128 stands for zero in the data rows.
Here are some points:
[127, 114, 130, 189, 118, 126, 122, 165, 70, 126, 135, 83, 86, 128, 159, 163, 137, 117, 158, 114, 137, 124, 135, 126, 130, 86, 150, 131, 140, 130, 131, 126, 170, 136, 113, 128, 98, 138, 118]
[117, 130, 139, 90, 98, 120, 113, 118, 136, 120, 146, 142, 152, 148, 123, 109, 139, 119, 131, 124, 109, 120, 124, 121, 143, 144, 93, 122, 124, 121, 124, 106, 64, 149, 154, 128, 128, 146, 128]
[139, 59, 86, 131, 128, 152, 128, 136, 121, 120, 162, 88, 120, 166, 53, 89, 162, 116, 179, 91, 73, 96, 153, 137, 174, 122, 86, 116, 101, 165, 80, 64, 164, 185, 154, 162, 77, 188, 103]
[125, 125, 132, 148, 100, 138, 127, 140, 100, 150, 127, 123, 105, 157, 108, 118, 172, 121, 161, 121, 87, 106, 110, 90, 125, 124, 131, 147, 93, 156, 99, 116, 137, 151, 118, 141, 95, 141, 135]
[124, 130, 130, 130, 136, 123, 126, 126, 131, 127, 114, 132, 132, 126, 132, 126, 127, 132, 122, 127, 127, 127, 125, 128, 126, 122, 124, 129, 124, 120, 129, 130, 134, 129, 138, 127, 125, 140, 119]
[142, 129, 112, 113, 123, 148, 131, 127, 127, 140, 115, 132, 142, 132, 72, 142, 173, 112, 116, 165, 56, 85, 109, 115, 139, 129, 110, 132, 101, 118, 98, 88, 92, 160, 134, 144, 154, 146, 51]
[141, 119, 122, 158, 111, 126, 134, 145, 108, 123, 130, 93, 109, 132, 153, 171, 137, 136, 150, 126, 133, 146, 112, 124, 122, 119, 163, 121, 140, 137, 132, 161, 185, 115, 112, 126, 103, 142, 109]
[139, 108, 115, 187, 165, 127, 112, 136, 104, 86, 140, 60, 111, 83, 179, 186, 112, 150, 102, 108, 110, 131, 103, 139, 140, 162, 146, 107, 186, 102, 145, 166, 180, 129, 142, 128, 103, 133, 107]
[127, 139, 130, 106, 134, 111, 138, 114, 162, 114, 138, 146, 152, 124, 136, 124, 107, 155, 109, 137, 116, 140, 124, 133, 129, 134, 117, 126, 143, 117, 135, 148, 83, 116, 153, 127, 149, 117, 126]
[111, 143, 150, 79, 141, 107, 142, 104, 177, 152, 156, 186, 164, 116, 127, 101, 74, 137, 70, 135, 167, 169, 158, 142, 101, 126, 114, 125, 144, 93, 178, 175, 45, 103, 135, 124, 190, 93, 128]
Here are 18 more points, each followed by its number:
[126, 138, 113, 129, 141, 133, 129, 111, 141, 132, 118, 116, 124, 129, 139, 147, 116, 148, 100, 124, 122, 148, 123, 138, 122, 130, 124, 127, 137, 105, 139, 146, 126, 145, 147, 103, 137, 125, 111] 0
[131, 142, 124, 133, 144, 125, 127, 130, 143, 136, 142, 118, 120, 122, 162, 151, 115, 136, 131, 133, 139, 130, 122, 146, 106, 125, 138, 121, 144, 127, 137, 134, 133, 131, 134, 127, 126, 91, 123] 1
[141, 77, 94, 155, 97, 164, 117, 136, 85, 122, 105, 67, 112, 186, 65, 98, 166, 123, 171, 115, 67, 53, 100, 133, 154, 129, 141, 124, 105, 174, 80, 64, 147, 183, 132, 132, 72, 163, 136] 2
[126, 128, 128, 115, 127, 132, 128, 113, 135, 129, 130, 130, 145, 123, 98, 106, 117, 125, 110, 159, 123, 125, 128, 130, 139, 130, 105, 126, 133, 143, 129, 121, 95, 138, 134, 129, 140, 175, 128] 3
[139, 112, 126, 131, 122, 149, 127, 144, 130, 137, 109, 118, 107, 141, 108, 121, 161, 92, 159, 133, 90, 102, 122, 102, 126, 128, 75, 140, 131, 146, 119, 109, 130, 141, 119, 150, 115, 154, 138] 4
[141, 121, 127, 113, 138, 174, 135, 138, 137, 139, 109, 149, 122, 136, 76, 101, 126, 88, 151, 125, 108, 106, 129, 104, 145, 112, 110, 133, 93, 143, 95, 111, 112, 139, 110, 144, 99, 136, 141] 5
[133, 127, 121, 131, 121, 147, 139, 172, 115, 159, 106, 130, 121, 128, 99, 116, 159, 115, 155, 121, 106, 103, 116, 118, 150, 123, 130, 120, 109, 147, 90, 113, 146, 154, 119, 163, 90, 143, 149] 6
[141, 172, 153, 81, 96, 136, 156, 110, 128, 150, 123, 155, 111, 132, 92, 87, 116, 100, 99, 160, 125, 130, 156, 133, 130, 121, 143, 126, 107, 138, 134, 100, 55, 115, 139, 111, 153, 115, 98] 7
[127, 68, 125, 124, 102, 193, 96, 146, 32, 134, 128, 96, 107, 173, 78, 114, 228, 101, 203, 107, 72, 55, 109, 124, 146, 107, 72, 128, 80, 164, 49, 16, 169, 242, 154, 156, 93, 179, 118] 8
[156, 83, 140, 158, 90, 148, 100, 153, 85, 132, 110, 97, 124, 145, 101, 121, 159, 100, 164, 120, 113, 85, 111, 99, 115, 127, 132, 132, 127, 174, 111, 98, 194, 154, 136, 166, 50, 133, 128] 9
[147, 106, 96, 130, 130, 140, 112, 120, 143, 134, 120, 107, 133, 169, 59, 95, 99, 129, 150, 130, 67, 36, 102, 120, 165, 138, 73, 119, 137, 143, 84, 90, 147, 192, 129, 182, 87, 149, 152] 10
[119, 52, 130, 103, 140, 152, 109, 145, 123, 153, 52, 154, 111, 152, 46, 51, 173, 88, 155, 170, 95, 116, 127, 58, 134, 118, 93, 157, 44, 91, 135, 80, 88, 135, 55, 175, 95, 175, 167] 11
[123, 117, 145, 82, 111, 117, 150, 118, 175, 139, 137, 153, 142, 100, 120, 98, 97, 128, 86, 183, 157, 163, 154, 125, 109, 123, 138, 147, 120, 116, 160, 145, 50, 110, 130, 114, 159, 123, 138] 12
[80, 102, 133, 139, 130, 97, 129, 94, 146, 86, 132, 68, 168, 111, 160, 146, 120, 173, 137, 107, 111, 154, 128, 134, 25, 130, 119, 157, 159, 66, 134, 163, 135, 128, 107, 112, 110, 102, 91] 13
[127, 133, 148, 78, 138, 111, 140, 97, 190, 153, 119, 189, 161, 106, 134, 86, 108, 124, 96, 155, 177, 148, 173, 109, 102, 101, 116, 156, 132, 116, 152, 129, 30, 98, 125, 117, 221, 71, 150] 14
[129, 125, 115, 134, 119, 142, 101, 132, 97, 113, 110, 112, 122, 137, 76, 105, 139, 123, 133, 124, 115, 99, 136, 109, 127, 120, 118, 114, 127, 133, 120, 126, 127, 132, 138, 140, 111, 143, 119] 15
[134, 125, 120, 134, 132, 127, 118, 136, 97, 148, 140, 123, 125, 138, 103, 126, 160, 113, 155, 126, 121, 73, 121, 115, 129, 125, 120, 131, 126, 147, 105, 94, 127, 132, 130, 170, 105, 148, 142] 16
[136, 128, 107, 128, 117, 131, 151, 108, 148, 117, 125, 143, 161, 133, 127, 131, 132, 171, 137, 117, 116, 127, 93, 132, 125, 155, 134, 137, 113, 116, 122, 145, 109, 132, 144, 133, 112, 142, 123] 17
Which three of these numbered points are nearest to each point below by angle, seen from the average point of the first points? Their numbers follow each, nearest first.
[153, 118, 103, 196, 99, 138, 89, 196, 52, 113, 119, 68, 61, 143, 83, 150, 218, 56, 225, 92, 89, 43, 106, 83, 119, 102, 159, 138, 99, 223, 73, 63, 255, 165, 77, 166, 58, 170, 163] > 9 2 8
[116, 121, 149, 112, 114, 138, 135, 144, 126, 136, 105, 148, 102, 133, 85, 108, 150, 110, 149, 138, 118, 99, 126, 113, 129, 112, 107, 133, 60, 151, 107, 102, 112, 152, 119, 142, 127, 154, 153] > 5 11 6
[132, 116, 111, 175, 134, 108, 97, 141, 79, 106, 138, 90, 129, 143, 163, 202, 116, 113, 153, 124, 139, 140, 98, 155, 131, 139, 188, 152, 166, 143, 120, 134, 209, 96, 128, 125, 109, 166, 114] > 9 1 13
[112, 134, 133, 107, 131, 124, 131, 127, 148, 129, 148, 146, 136, 115, 142, 112, 129, 115, 105, 124, 142, 113, 136, 128, 138, 118, 110, 138, 125, 146, 124, 140, 101, 125, 123, 123, 138, 117, 149] > 14 12 7
[113, 131, 119, 148, 138, 126, 115, 138, 110, 125, 141, 111, 131, 123, 148, 165, 128, 134, 134, 118, 143, 136, 127, 144, 125, 139, 137, 127, 139, 120, 130, 134, 160, 124, 140, 120, 125, 128, 114] > 1 0 13
[130, 117, 135, 101, 132, 120, 145, 112, 176, 125, 129, 134, 184, 131, 134, 115, 119, 157, 83, 144, 136, 145, 130, 117, 143, 145, 128, 109, 131, 115, 135, 139, 80, 136, 153, 114, 134, 114, 136] > 12 14 17
[105, 110, 119, 126, 110, 124, 127, 128, 76, 120, 140, 136, 135, 141, 110, 124, 88, 105, 141, 126, 148, 95, 128, 131, 124, 151, 120, 139, 132, 142, 119, 82, 110, 139, 140, 134, 134, 129, 128] > 16 15 7
[120, 151, 128, 168, 127, 111, 115, 143, 104, 121, 135, 106, 119, 117, 182, 175, 82, 130, 128, 115, 163, 149, 131, 141, 105, 124, 167, 135, 132, 104, 137, 157, 200, 114, 130, 113, 126, 130, 117] > 1 0 13
[131, 129, 133, 168, 155, 134, 105, 142, 111, 119, 128, 90, 105, 127, 160, 131, 117, 133, 145, 117, 134, 156, 117, 139, 88, 120, 143, 127, 135, 116, 157, 137, 189, 115, 122, 127, 114, 132, 124] > 1 13 0
